In the data rows, 128 means zero.
Here are some rows, each followed by its group. Groups can overlap.
[ 93 164 148 168  91 122 133  93  91 160 171  88  81 125 164  99 108  92 164 152 120 121 107 120 148 105 105 129  89 153 153 172] qs
[ 99 141 162 160  94 147 137 165  83 149  87 156 146 109 148 171  87 133 157  99 132 146 136 104 137 119 112 133 113 112 158 142] td
[121 123 168 125 120  95  82 137 151  88 141 146 154 168 103 156  84 166 102 163 176 103 143  97 154 102 134 158 157 127 165  98] td
[ 94 164 140 166  92 133 136 130  77  79  88  98 159 163 152  90 100  96 144 143 134 157 146 148 131 155 110 113  90 111  90 158] qs
[100 172 169 168 108 111 109 148  79  76  89 112 158 155 143  81  80  94 109 154 154 161 157 172 139 163 105 105  99 147 108 160] qs
[166 133 149 139 121 143 112  95 147 108 123 144 116 131  85 145 112 140 119 123 133 136 115 112 136 118 121 131 132 151 140 156] jj
[133 101  76  91  87 162  85 128 163 177 170 168  97 164  95 170 187 181 165  87 173 172  82  76  66 100 161  89 145 122  89 119] sg
[167  83  71 155 107 168  96 110 162 173 104 157 100 142  74 186 195 143 134  80 165 108 157 160 135 113 107 137 176  80  70 131] td
[128 135  67 145  76 179  80 159 107 159  95 167 102 146 117 151 194 151 179  72 177 159 104  90 112 101 151 106 109 153 123 159] jj
[ 91 160 143 167  88 128 147  98  79 109 109  86 110 166 161  99 115  97 160 138 112 142 108 112 130 118 120 130  85 123 135 169] qs
[126 150  86 146  92 156 107 102 154 176 159 165  92 148  85 160 186 173 159  85 157 164  99  90  92 118 146 112 154 134  86 132] sg
[170  88  78 145 107  95 139 103 158 165 106 156 152 112 140 116 153 103 151 145 116  87 162 161 150 108 146 125 115 149 122 158] jj
[110 149 152 109 147 148 144 161 105 111 100 155 118 115 144 118 111 151 106 121 112 181  76 145  51 194 162 154 165  97 152  74] dl
[ 94 164 159  87 162  78 150 163  98 106 143 135 167 108 158  96 110 109 144 151 115 146 111 113 118 128 116 131 103 157 143 150] rj
[ 93 165 159  87 165  79 149 167 101 109 143 141 168 114 161  99 113 110 138 149 110 141 113 111 110 139 110 127 104 160 149 154] rj
[170 163 104 159 172  83 171  75 104 158 108  77 182  78  85  98 148 107  82 167  92  75 115 143 147  81 167  93 129 154 140 160] rj
[168 157 104 153 165  88 164  70 147 165 158  75 181  81  94 106 144 110  95 160 100  72 140 150 157  81 166  97 123 156 134 158] rj
[167 156 106 145 166  88 162  70 148 166 166  75 181  84 102 103 142 111 110 156 102  76 127 152 158  83 166 100 122 157 131 159] rj
[130 164 112  89 173  82 131  97 100 156 186  73 184 117 154  97 125 108 137 149 116 140 109 116 143 106 135 130 132 158 123 111] rj
[168  96  85 136 110 103 133 104 154 161 113 154 144 116 126 127 153 108 148 142 119  94 153 150 148 110 132 133 142 139 112 152] jj
[146 152 111  89 163  91 117  87 151 157 187  78 176 145 155  98 121 101 151 139 117 130 117 114 147 107 133 131 113 155 136 152] rj
[116 143 175  98 159 179 164 152 127  85 150 115  84  95 143 123  85 158  95  80  97 155 104 138  96 150 152 141 125 142 165 117] qs
[ 98 155 157 103 130 144 161 162 100 111  98 159 126 115 159  92 137  86 164 137 139 162  86 163  54 186 141 171 117 122 161  74] dl
[176  88 107 137 163  79 150  83 164 140 122 119 172 114 139 113 123 101 143 153 121  84 155 120 146  99 154 122 133 154 136 155] jj
[167 102  83 155  95 106 111  80 167 174 114 160 154 136  91 151 168 108 153 148 129  61 185 187 164 119 159 152 180  94  82 139] sg
[170 162 104 159 170  83 171  74 107 160 110  78 182  79  85 100 150 106  82 167  91  74 118 146 148  81 169  92 133 156 131 159] rj
[129 110  76 147  89 161 141 150 146 163 102 166 109 122 148 126 165 104 158 121 109  97 162 178 157 138 107 127 135 114  82 133] jj
[168 156 109 156 165  84 170  77 131 151 117  84 178  81  92 106 141 107  94 163  95  73 139 144 153  81 170  90 120 156 134 158] rj
[ 90 144 151  71 156  93  84 172 152 105 196  94 174 175 155  91 130  84 163 120 103 147 106 107  95 142 114 120  97 152 140 100] rj
[161  93  72 147  88 147 113 142 143 165 101 164 113 126 119 144 174 108 159 124 122 102 151 163 147 135 114 134 113 152 117 159] jj
[ 94 166 139 166  94 133 140  96  88 138 161  91  85 146 163 101 114  94 160 148 117 141 118 118 135 103 119 143  89 150 147 167] qs
[112 162 170 138 157 172 141 149 106  86 137 102  91 114 136 104  91 141 101  88 125 154 111 133 101 153 140 131 114 159 158 142] qs
[111 140 158  82 164 156 155 158 115 106 143 142 110 107 152 107 111 144 124 119 110 166  90 137  63 179 151 151 143 114 154  76] dl
[ 80 171 153  68 170  80  79 179  87 101 191  88 176 171 154  98 123  92 159 123 110  92 131 117  64 171  93  97  90 162 144  90] rj
[115 144 150  91 156 148 139 159 108 114 116 151 117 113 151 104 111 136 133 128 114 177  79 136  52 191 159 148 158 104 147  71] dl
[105 117 168  76 171 172 144 159 133  97 166 115  95 110 148 135  95 175  83  93 107 142 106 118  89 154 143 138 125 125 161  87] dl
[160 125 124  93 166 158 133 141 125 118 119 137 108 118  71 172 148 189  62  88 115 187  78  99  57 191 162 132 184  91 117  73] dl
[ 99 168 158 168 101 114 117 135  81  81  87 100 153 155 146  85  89  94 115 149 137 164 144 159 145 165 109 109  96 148 109 158] qs
[100 114  95  84 156 145 107 163 156 161 174 111 106 147 153 162 166 179  96 114 146 157  93  94  76 166 137 119 104 120 105  94] sg
[167  98  89 152 104 106 127  83 167 172 131 154 152 127  89 146 167 117 149 147 134  66 181 178 164  95 157 131 180  93  87 123] sg
[171  87  94 146 151  87 160  85 166 152 110 126 154  98 138 109 131 106 140 145 107  79 170 137 153  92 145 123 142 150 132 163] jj
[106  72 120 153 113 164 170 143 191 146 131 133  89  81 166  62 100  88 166 163 168 101 197 142 159  93  90  88  96 183 148 168] fj
[ 99 167 130 165  98 140 115 117  84 136  95  86 121 167 152  91 119  98 138 135 139 155 113 110 118 159 118 111  92 154 147 160] qs
[167  87  73 140 134 154  85  96 168 176 114 141 109 159  73 181 192 160  91 100 175  99 154 161 147 107 117 151 179  83  73 108] td
[173  90  83 148 106  91 131  83 167 172 130 153 166 143 105 150 150 106 144 154 131  59 190 188 164  92 172 141 181  88  84 134] sg
[168  90  76 138 127 148  81  94 166 173 123 140 112 166  73 178 188 163  91 114 179  97 153 158 146 109 116 153 178  87  77 113] td
[100  77 117 156 106 156 167 159 173 133 101 154 104  93 162  68 102  89 164 152 161 123 188 140 155  99 100  90 101 173 145 164] fj
[ 97 151 158 159 101 124 133 163  98 114  92 161 125 119 156 128  99 109 142 138 122 140 160  94 154 100 127 133 113  90 167 100] td
[166 113 134  91 171 164 124 120 135 125 134 116 106 123  65 179 153 193  56  78 127 184  82 104  64 187 164 126 183  90 121  76] dl
[ 91  78 153  96  96 155 137 165 155 111 111 161 114 117 160 159 112 124 154 121 118 150 144 109 144 122 115 128  97  91 144 114] fj
[118 112  77 149  89 160 144 153 133 166 101 164 108 111 143 134 169 107 159 110 112  96 166 178 158 140  98 127 146 110  81 133] jj
[ 98 171 165 168 109 127 108 136  77  75  87 115 153 158 146  82  82  96 127 149 146 159 151 171 144 157  98 106  96 134  96 157] qs
[171  79  81  94 145  87  99  93 171 167 152 136 163 144  92 169 168 152 122 159 139 100 158 142 151 106 141 139 168  91  92 111] sg
[159 140 131  86 164 150 142 145 124 138 142 138 113 112  83 161 139 183  72 104 113 184  84  97  58 188 158 147 181  95 111  71] dl
[175  93 147 138 166  82 149  81 165 112 127  99 171 104 127 122 119 107 136 152 114  84 156 113 150  94 153 118 141 146 141 158] jj
[ 99 169 161 167 102 117 117 137  82  80  87 102 157 156 142  85  87  94 111 149 144 162 144 164 142 165 105 108  98 147 111 158] qs
[163  84  79 144 145 154 105 102 169 170 113 131 106 141  77 182 185 157  84 100 151 101 159 153 146 103 113 140 176  80  78 114] td
[113 125  81 155  89 166 139 156 140 164 107 165  97 106 138 154 176 117 159  99 113  94 165 177 158 144  95 108 139 109  81 145] jj
[101 129 127 156 118  90 139 168  81 101  84 170  91 122 145 162 145 131  97 169 111 155  93 104  99 154  98 132 143  86 106 103] fj
[ 92  76 150 101  96 155 148 164 162 109 112 160 108 110 160 149 117 114 153 120 108 150 156 107 148 127 119 133 104  92 136 129] fj
[171  91  80 149  97  96 106  82 170 174 123 159 160 141  94 154 168 109 152 153 133  65 183 182 163 112 162 153 179  90  82 133] sg
[156  80  91  81 170  93 101 131 169 155 165 103 157 141 109 171 160 171  86 157 142 153  99 104 102 145 113 127 147  96 109  99] sg
[149 139 176  93 168  81  79  91 158  74 180  79 183 181  98 142  80 173  78 172 175 100 145  90 162  88 163 165 165 109 173  90] td
[ 98 168 156 165 100 132 119 123  79  81  99  97 125 154 153  90 101  99 144 134 127 154 122 126 122 142 120 121  95 145 109 163] qs
[ 93 161 148 167  90 136 131 105  79  96 126  89 101 154 161 102 119  98 162 137 114 136 112 112 133 119 124 133  87 129 130 169] qs
[ 86 173 137  72 176  79  87 174  83 122 193  76 183 169 158  97 119  97 155 133 119 119 130 109  71 172  93 107  93 165 138  84] rj
[ 93  90 116 153 101 129 163 161  73  99  84 168 117 161 159 117 124 103 153 132 109 140 126 111 123 116 120 113 105  92 118 140] fj
[ 95 172 112  76 178  80  93 164  82 159 196  67 189 169 159  96 124 101 152 136 111 148 121 103  81 168  96 117 104 164 117  80] rj
[160 139 148 141 111 158 118  98 143 109 125 146 101 126  86 145 113 149 121  99 128 137 116 111 135 117 117 129 134 149 141 152] jj
[165  91  75 144  99 106 132 125 153 166 105 158 137 117 147 112 152 102 154 137 116  87 164 170 152 118 134 127 137 138 103 154] jj
[ 97 159 111 149 105 156 117 157 124 164 163 120  90 145 155 114 168 168 104  90 120 152 117 103  93 141 146 117 106 152  90  92] sg
[167  93  82 149  99 114 143 107 155 161 104 157 131 112 110 145 162 110 149 147 112  90 156 152 147 113 122 126 110 153 132 160] jj
[ 91 165 162 169  93 109 136 138 105 174 143 156  88 134 143  96 169 131 151  96 129 109 114 168 157 113  93 134 156 149  79  96] sg
[170  79  81  91 153  87  98  94 172 165 154 129 162 144  91 170 167 153 113 158 139 109 149 137 148 107 139 138 167  92  93 113] sg
[100  92 114 160 103 112 161 168  70  95  86 169 109 154 158  97 123  98 153 132 115 147 105 113 124 127 121 140 110  96 124 156] fj
[106 155 147 103 131 130 158 161 104 116 101 155 128 108 161  92 120  89 161 135 128 175  85 121  52 187 121 171 159 116 143  70] dl
[179  87 123  74 185 181  92  86 161 126 173  83  84 145  57 186 156 199  48  62 171 122 122 113 149 105 108 131 179  96 124  84] dl
[105 162 100 158 152 157 100 127 107 168 128  84  91 164 136 101 166 117  83  96 156 157 108 100 107 159 137 115  97 158 154 167] qs
[158 134 172  95 160  82  75  90 155  80 174  90 178 182  87 151  82 174  80 173 182  97 142  93 159  94 158 165 167 120 167  93] td
[166  99  91 136 108 113 118 107 149 161 115 154 120 135 106 143 158 117 148 136 116  95 138 143 154 111 122 121 141 146 124 153] jj
[171  81  79 101 133  88  99  90 170 167 151 142 164 144  91 167 168 143 139 157 140  89 165 153 153 107 147 145 172  94  90 115] sg
[ 87  96 159  89  94 127 104 164 106 111  96 161 124 119 166 159 102 167 156 139 138 145 109 112 124 122 122 125  89  96 153  87] fj
[170 103 114  79 176 167 121 105 145 128 162  99 100 122  67 175 154 193  59  79 135 176  88 103  70 177 154 123 182  94 115  74] dl
[109 158 151  96 159  81 161 156 108 113 146 131 172 107 156 102 112 108 142 158 114 145 111 110 145 114 132 135 102 149 143 149] rj
[175  88 112 142 162  82 158  83 168 142 119 105 172  98 147 107 120 101 150 146 113  78 168 128 154  91 163 111 130 147 136 157] jj
[152 124  87 152  95 124 119  88 164 175 134 159 143 139  98 147 169 112 151 143 134  74 173 178 162 112 137 152 176  98  80 120] sg
[ 98 157 156 110 148 145 163 163  98 119  94 156 126 110 159  96 137  86 166 142 124 163  86 159  54 185 150 174 130 141 160  75] dl
[175  91 137  74 183 179  97  92 158 122 172  86  88 146  63 182 128 197  52  65 165 139 113 109 137 115 119 131 175 105 133  84] dl
[ 95 166 152 163  97 136 138 103  87 110 144  91  90 143 157  99 108  98 153 120 132 153 108 116 128 111 123 124  91 152 150 168] qs
[ 95 165 159  87 161  79 150 163 100 103 143 136 167 109 158  96 112 110 145 152 115 146 110 112 120 128 120 129 104 158 144 151] rj
Which 4 groups are nearest to each row below, nearest first, going by the average distance to the group's rows?
[164 157 107 140 167  85 166  77 137 156 163  78 181  86 114 104 134 110 104 157 103  79 137 133 158  83 165 101 137 155 134 155] rj jj sg qs
[169 159 103 154 170  87 167  73 114 163 121  80 181  81  88  99 141 112  87 161  93  77 117 145 149  84 167  95 107 160 140 161] rj jj qs sg
[138 108  74 149  88 163 144 156 132 166 101 162 103 130 141 131 172 108 158 118 119  96 158 177 155 150  99 120 158 107  83 142] jj sg fj td
[ 97 152 157 159 102 124 131 162  99 108  93 160 120 116 157 129  97 111 145 139 118 144 163  94 157 100 131 136 114  91 168  97] fj qs jj td
[169 157 102 157 168  83 171  73 124 161 111  78 180  77  85 100 150 106  85 166  93  70 130 155 149  78 172  87 129 155 126 161] rj jj sg qs
[167 157 104 152 164  89 161  68 151 168 165  72 183  81  96 107 145 110  95 159 101  70 143 153 160  78 168  95 138 155 131 156] rj jj sg qs
Group td spreads out most along one direction. Which 3 other groups' directions of most spread are closest to that one, closest first?
jj dl rj
Which 5 groups are nearest to each row below, nearest first, going by the average distance to the group's rows?
[105  74 112 154 113 155 168 154 179 142 102 148 112  91 168  65  99  90 164 150 159 112 187 148 146  96 111  94 101 178 148 165] fj jj qs rj sg
[135 150  96 160  92 132 117  83 161 177 115 163 133 146  95 132 169 107 157 140 131  65 178 187 164 148 126 151 178 100  78 142] jj sg td fj qs
Group qs spreads out most along one direction. Which 3 other groups' directions of most spread are closest to that one, closest first?
sg dl td
Which 4 groups are nearest to each row below, nearest first, going by the distance to the group's nearest row?
[ 94  88 142 114 104 107 137 163  99 111  94 160 125 114 159 163 120 139 143 147 116 143 110 111 125 125 120 129 101  88 137 103] fj td rj dl
[ 92 100 110 153 100 115 162 155  69  91  79 168 107 167 161 156 139 111 146 141 101 143  97 106 108 135 116 145  96  87 107 124] fj td qs dl
Which 3 other groups have their centres nearest to the centre of group jj, nearest first?
sg td fj
Which 3 other groups have their centres nearest to the centre of group td, nearest first?
sg jj fj
Which 5 groups are nearest to each row below, nearest first, going by the distance to the group's nearest row?
[104  95  94  83 163 137  99 156 159 156 170 104 115 147 151 161 164 176  85 124 145 153  94  98  81 161 118 118 119 106 102  90] sg dl qs fj rj
[ 84 132 168  83  99 143 105 167 105 107 116 161 124 118 168 124  93 174 151 130 129 151 110  97 148 124 123 125  86 133 160  81] fj td rj dl qs
Which 3 other groups have their centres nearest to the centre of group fj, nearest first?
jj qs td
Group sg spreads out most along one direction. Which 3 other groups' directions of most spread are closest to that one, closest first?
rj jj qs
Which 5 groups are nearest to each row below, nearest first, going by the distance to the centre of the group?
[170  92  80 153  95  94 118  80 168 175 113 159 160 130  95 151 166 107 153 157 129  58 188 187 160 116 170 151 182  89  83 137] sg jj td fj rj
[163 141 144 140 112 157 115  98 144 112 123 150 102 135  85 142 116 151 124 104 138 135 115 111 133 120 117 129 129 150 146 153] td jj qs sg fj
Group fj spreads out most along one direction. Which 3 other groups' directions of most spread are closest to that one, closest first?
rj sg jj
